One vector is turned by the same rotation once a step. Each row is the vector after some number of steps, and that number follows the row.
The counts run from 0 to 166.
[157 100 130 176 143 115  78 149 133 136 121 135 162 105 145 100 137 107
 181 167 105  74 176 143 102 138 194 102 164 122 146 100 100  97  99  98
 124  94 169 153 120 116 108 101 138  82 149 155 109 121 123 124 165 166
 107 127 118 165 106 131 128 113 146 108] => 104
[166 141 117 168 151 167  99 131 133 171 133 149 133 102 157 126 140  86
 151 159  89  85 147 158 107 103 102  85 159 152 130 114 149 128 111 110
 109 114 155 165  88 135 145  76 118  98 133 152  94  96 105 116 111  77
  90  55 117 155 141 138 138 116 107 131] => 129
[145 124  96 189 146 119 115 130 106 124 112  89 160  63 145 117 149  89
 165 159 103  73 196 125  72 132 116  96 153 162 124 115  95 114 118  92
 141 118 140 144 139 151 122  97 140  83 108 120 114 136 119 104 152 132
 145 118 172 128 131 104 112  89 156 141] => 154
[152 118 134 133 114 137 100 148 146 151  91 136 111  72 143 118  94 138
 188 131  88 111 192 150 113 159 112 122 138 158  93 138 128 129 135 100
  99 135 138 164  96 120 149  96 115 138 156 148 174  84  95  99 150 128
  69 119 143 146 100 156 146 120 144 128] => 35
[153 150 100 141 123 128 104 154 138 143 114 166 139  74 132 186 110 103
 196 162 103 103 131 109 138 159 109 129 122 194  97 129 137 130 138 153
 135 127 169 121  85 101 122 111  73 146 113  98 142 112 106 119 148 132
  94  93  88 126 155 169 163 124 125 123] => 47
[154 153  95 122 150  94 104 137 156 117 132 149 131 110 156 168 124 119
 160 160 109 123 111 109 113 109 116 106 161 177 145 137 121 128 129 171
 142 140 130 150  74 110 128  98 117 106 122 163 122  94 124  76 138 151
  56 102 134 115 169 168  93  95 157 102] => 7
[123 132 111 144 153  96 122 137 158 139 132 112 156  81 149 152 115  84
 144 163 132  94 184  80  89 123 108  95 138 149 112 122 114 155 101 106
 119  78 151 131 107 141 101 107 130 108 134 131  72 129 104  67 137 145
 154  79 127 121 157 108  98  93 173 136] => 66
[138 138 129 121 132 100 100 137 165 123 142 141 102 128 149 113  56 116
 186 127 128  86 145  95 105 117 134 106 118 157  86  90 105 138 113 113
 129  84 173 136  77 128 119  68 130 106 145 143 101  90 130 112 154 164
  87 100 118 136 118 167  95 130 174 127] => 61
[ 84 171 106 137 174 109  97 151 135 121 114  89 161  84 124 148 118 133
 168 169 146 123 180 101  96 121 100  92 117 139 128 129  92 112 123 118
  99 109 143 126 119  97 100  95 108  98 134 129 129 133 123  72 157 156
 105 130 130 119 132 132 122  80 162  77] => 22
[118 109 149 143 150 111  98 143 104 154 100 131 131  61 120 143  74 106
 207 169 132  99 149 134 127 141 136 112 138 137 116 107 124 126 128 161
 130 109 151 114 105  99 109  66 141 101 139 151 132 112  91 112 169 149
  98 114  99 120 127 144 143 102 152  90] => 101
[126  79 120 147 109 123 121 134 113 136  95 125 147  75 138 119 107 119
 195 129  98 114 161 120  80 158 101  97 145 201 103 139 115 151 144 166
 154 117 172 125  92 124 142  84 130 122 136 117 140 119 156 112 150 161
 123 123 115 133 142 149 105  95 177 115] => 152
[176 154 123 148 149 101  90 122 137 147 109 154 109 101 142 143  86 100
 195 173 124  85 172 133  94 150 135 116 145 134 112  92 144 123 127 104
 109  89 161 129  95 143 142 123 110 119 115 129 113  72  86 115 152 122
  73  83  92 139 119 175 109 116 110 130] => 50
[141 130 116 168 150  99 111 113 109 150 115 148 125  84 109 165 107 103
 178 131 101  88 158 147 108 144 105  92 137 139 115 151  98 123 113 160
 143 103 128 126 110 141  89  62 132  88 154 171  90 124 102  92 134 140
 121  85 140 103 138 165 101 112 177  99] => 145
[147 154 130 170 131 116  96 125 158  92 110 144 111 100 122 140 149 106
 197 169  95 118 124 108 110 127 114 108 125 165 141 127  88 128 140 172
 121 170 155 141  99  85 130 102 103 137 125 110 131  74 147  81 145 179
  51 112 108 151 146 131 106 101 122 136] => 87
[182 120  93 196 146 136 103 137 135 108 153 113 144  76 133 136 114 109
 146 138 102  96 129 105  92 133 114  90 130 177 114 153  59  99 111 112
 138  85 159 148 130 138  96  91 142  85 122 129  78 139 165 120 145 135
 115  95 161 132 149 121 122  89 152 112] => 143
[132 104 116 128 151 107 114 152  87 146 115 132 165  78 127 165 128  94
 186 196 137 104 156 121 130 149 124 104 128 164 129  85 115 108 115 166
 139 137 162 118 111  80 106 102 100  95 143 131 100 120 121  93 176 157
 105 121  85 127 151 140 140  91 156  95] => 102
[152 127 145 179 126 108 100 141 156 143 137 110  89  81 165 128 109 106
 152 156  90  67 133  85 121  96 109 129 173 180 108 137 112 178 133 132
 144 159 138 134 101 113 128 100 142 126 110 148 122  97 103  93 118 114
 106  87 141 124 179 123  98 101 130 141] => 1
[176 154 132 184 149 118  77 162 136 125 121 130 162  77 138 108 140 116
 187 169  86 101 125 137  86 127 155  68 168 114 160 143  96 106 138 144
 137  98 123 136 111 119 133 131 129 100 113 109 120 136 119 116 134 136
  84 117 108 151 147 146 140  71 134  91] => 93
[181 148 103 152 169 122  96 140 141 127 143 124 119  84 131 188 112  86
 179 129 127  72 151 101 117 126 150 128 138 140 105 135 114 123 104 114
 134  99 144 146 123 147  77  90 132 106 110 138  55 116 109 125 149 128
 114  54 122 120 134 126 132 117 146 125] => 55
[154 136 129 197 137 155 109 165 147 125 103 115 140  39 135 117 131 111
 176 181 110 114 177 141  83 145 109 120 156 176 110 120 117 131 126 104
 106 107 145 142 152 120 124 114 110 139 123  67 150 120 126 114 136  85
  93  87 124 169 117 108 171  88  92 128] => 38
[138 135 105 155 105 160 101 165 144 166 104 168 143 107 124 143 168 106
 174 144  91 100 203 175  98 175 138 102 158 146 107 130 157 145 122 132
 133 109 166 168 109 134 128  74 106 145 138 144 139 146 100  87 119 120
 130  89 127 162 111 154 150 115 126 143] => 119
[177 166  98 167 150 134  68 139 196 121 173 136 111 106 160 143 114  94
 160 153  95  93  90  96 126 101 114 107 130 172 127 129  81 134 112 107
 129 109 158 169 101  97 123 104  99 127 127 125  82 109 143 120 113 140
  82  76 135 151 163 131 135  94 126 145] => 132
[ 91 133 123 157 115 126  97 154 196 115 143 131 127  99 137  94 117 112
 173 101 113  86 144 119 107 104 119  99 139 159  99 169  70 174 117 108
 151  99 167 171 103 131 132  74 131 119 166 129 131  87 131  88 145 145
 110  86 166 122 100 124 105 115 157 128] => 71
[164 135 119 159 128 133 113 147 124 160  91 141 116  73 130 172 141  89
 181 201 119  88 192 154 118 150 110 137 128 153 123 113 141 121 120 117
  92 142 116 137 135 124 124 101 104 145 138 158 118  95  65  92 129 120
  98  77 127 161 148 126 136  97 119 144] => 40
[165 129 102 151 167 129 114 163 141  91 107 125 143  79 136 162 112 130
 224 148 101 124 137 104 105 145 156 120 125 169 130 137  83  93 134 135
 128 138 161 129 112  88  96 109 119 102 133 127 133 129 170 128 188 164
  62 123 100 138 108 140 142 116 129  93] => 98
[150 116 105 125 171 127 100 139 148 138 110 117 133  51 155 137  94 114
 182 163  77  90 105 105 121 106 137  94 138 153 144 148  99 111 125 126
 134 109 130 142  76  92 152 118 102  85 138 168 141  79  89 104 142 147
  78 122 121 124 129 155 153 105 154  99] => 96
[133  79 113 138 122 156 106 165 147 135 117 114 142 102 163 136 149 106
 170 153  96  76 205 128 103 133 143 134 134 173 135 106 126 133  98  70
 111 142 199 170 116 128 134 101 112 100 150 151 122  92 138 111 155 113
 100 110 136 163  93  99 160 108 116 145] => 114
[126 161 111 161 114 146 107 173 102  99  73 134 150  97 128 132 154 118
 207 163  93 112 192 162  84 142 103  86 154 155 126 140 152 135 153 164
 144 155 148 126  91 102 139  83 124 128 129  99 173 121 140 101 149 128
 110 115 113 152 127 117 128 122 151 134] => 163
[162 135  99 149 135 128  92 176 148 132 113 127 130  85 158 120 109 156
 154 162  81  88 183 148 110 138 122 110 127 169 113 125  94 103 139  67
  84 147 131 173 130  93 139 102 108 119 138 155 171  85  98  96 150 119
  77 122 160 175 110 119 148  99 140 138] => 34
[136 120 135 151 182 118  75 102 119 130 117 109 133 108 143 143 167 100
 160 139  96  87 170  97 108 108 150  86 141 134 165 102 102  99 100 113
 136 138 162 151 104 113 118 112 125  85 111 174  73 108 124  84 145 166
  99 119 109 118 144 126 114 105 128 125] => 15
[120 139  89 138 113 113 134 150 128 161  90 139 147  86 138 169 137  99
 177 169 125 113 189 152 111 137 109  95 155 156 128 113  99 137 131 158
 134 103 101 139  94 121 139  83 122 117 137 149 117  97 101  80 151 148
 111 111 156 134 136 126  85  73 202 117] => 156
[105  86 128 123 146 144 110 111 134 133  74 108 113  90 133 143 133 128
 198 141 110 124 199 123 102 150 132 105 119 150 145 119 113 107 105 124
  96 166 161 140 109 116 123  81 116 113 158 169 117  89 138  74 154 167
  88 128 124 150  97 126 122 103 157 118] => 25
[144 145 129 183 174 104 103 116 156 114 115 130  83  99 118 144 118 115
 219 127  94 112 146 108  70 119 140 121 150 143 126 153 122 119 147 141
 171 105 169 128  89 149 101  77 158 112 105 130 136  85 135 102 159 151
  64  89 125 111 117 156 107 127 123  95] => 10
[131 136  99 169 119 149 112 151 156  89  82 141 123 101 135 136 155 104
 206 115  87  84 183 158  94 132 157 108 145 142 143 150  80 135 144 100
 162 135 148 151 112 122 132  86 123 120 134 136 148  96 139 113 160 156
  82 118 174 143  77 125 104 102 166 122] => 159
[143 182  96 167 171 118 120 160 143  99  98 133 120 101 128 159 171 116
 170 180  77 115 170 148 103 119  87  96 139 147 133 166 123 110 134 128
 116 164 106 134 120 123 138  90 109 101 118 154 134 103  93  86 130 115
  69  83 178 138 144 134 120 132 130 124] => 84
[140 145 140 156 165 141  63 116 162 135 149 118 133  73 129 131 119 103
 155 139  81  81 112  99 119 120  76  90 113 170 109 159 108 154 120 126
 149  97 184 118  80 113 115 105 107 102 140 103 112 111 104 100 115 127
 122  83 120  99 158 157 165 129 127 123] => 136
[168 152  97 178 165 106  87 128 155 140 137 127 126  98 152 136 151 100
 152 162  96  75 149 110  92 119 147  93 168 118 149 139 101 138 125  99
 166 104 132 147  87 138 142 125 143  91 111 150 113 115  89  77 122 130
 102  85 151 108 155 153 109  99 101 119] => 5
[139 131 145 185 105 134 110 169 129 138 111 132 143  75 133 104 100 144
 188 163 120 136 197 151 103 145 129 100 164 140 108 128 111 112 118 133
 102 115 120 160 132  99  79  51 140 132 151 132 114 144 145 122 163 139
  97 116 143 156 108 105 132  76 160 117] => 28
[137 138 133 182 159 119  94 143 100 145 124 134 151  87 132 116 132 113
 166 182  96 110 138 148 104 105 115  67 159 162 140 107 159 111 125 161
 151 126 174 134  87 119 136  56 149  76 117 127 117 133 132 108 139 129
  89 116 107 131 158 141 125 121 136  96] => 13
[158 164  96 121 113 148 106 172 166 131 111 167 109 131 155 138 102 139
 163 146 109 130 157 135 107 153 111 116 146 181 105 119 156 127 134 119
  97 129 166 162  90 115 149  75  93 144 132 141 157 109 142  93 139 123
  68  71 120 168 113 159 132 135 139 149] => 123
[172 116 131 158 104 127 129 147 146 123  83 143 108 100 156 107 132 130
 160 133  86 119 179 170  96 129 116  82 172 171 113 140 115 110 135 121
 106 139 119 163  92 151 153  90 145 128 131 175 127 107 136  88 112 145
  74  91 146 151 144 134  86 101 162 151] => 79
[153 105 108 141 177 140  99 165 119 125 117 104 151  83 146 143 146 141
 169 127  76 108 170 123 108 122 134  82 143 171 125 170 111  86 129  93
 137 130 150 165  92 100 105  75 139  77 115 167 115 154 135 107 160 137
 129 125 151 116 139 146 156 105 162 115] => 19
[127 151 106 163 126 117 121 160 156 100  84 118  97  90 135 181 131 106
 213 124 108  98 198 115 110 133 145 140 126 150 109 147  77 153 148 129
 144 152 114 146 111 113 126  75 108 138 120 131 138  91 127 103 167 163
  96 108 178 126 105 117 109 122 161 142] => 160
[177 114 166 183 145 114 106 124 111 145  80 118  89  67 126 125 114 119
 213 149  84  96 158 136 111 131 132  98 155 158 112 140 139 116 159 151
 142 160 111 143  91 110 121  88 145 112 120 158 122 100 114 114 129 134
  93 105 108 127 157 138 121 112 135 139] => 90
[151 172 126 170 132 132 110 162 174 133 133 141 111  94 136 151 113 104
 186 170 128 131 164 106  92 129  89 114 130 178 108 119 150 153 134 144
 112 115 148 148 111 127 116  81 131 163 117  90 100 107 137  91 121 119
  78  36 104 141 142 111 106 101 103 138] => 127
[116 176  98 139 127 138  75 168 203 137 133 146 130 105 159 155 150 103
 138 161 109  80 168  85 114 133 126 121 137 152 112 110 113 149 113  87
 122 103 148 171 108 112 142 124  81 145 123 131 128  92 105  73 128 132
 122  93 151 149 142 135 160  98 116 147] => 121
[121 126 126 145  98 128 111 188 155 145 136 143 128  83 155 161 115 114
 155 166 124 105 185 107 123 129 118 136 148 189  85 105 145 155 104 124
 112 139 150 166 128 100  98  75 105 136 123 132 113 129 132 105 145 117
 127  87 143 157 150 102 146  85 144 154] => 117
[175 166  80 193 161 116  99 143 142 114 122 134 154 104 140 160 184  99
 154 176  93  85 157 114  83 149 131  99 176 165 152 137 118 114 115 129
 147 141 154 141 108 131 119 128 130  89 108 136  86 134 129  79 117 135
 126  82 118 111 171 139 113 108 106 126] => 4
[180 109 102 110 149 137 111 136 136 151 141 124 126  73 177 157  93  85
 156 160 103  77 106 103 135 104 122 102 144 197 116 112 126 129 102 114
 132 108 172 159  84 104 158 118 101 103 124 132  98  85 120 139 147 127
  91  85  88 144 155 129 131 107 130 132] => 52
[175 166 119 163 140 146 115 163 139 148 132 130 134  87 162 148 134  96
 143 194 111 121 152 116 116 116  69 107 143 169 126 110 151 118 112 115
  91 134 145 154 120 132 125  81 113 114 117 123  82 115 125 110 118  78
  92  47 134 159 166 112 125 113 110 131] => 128
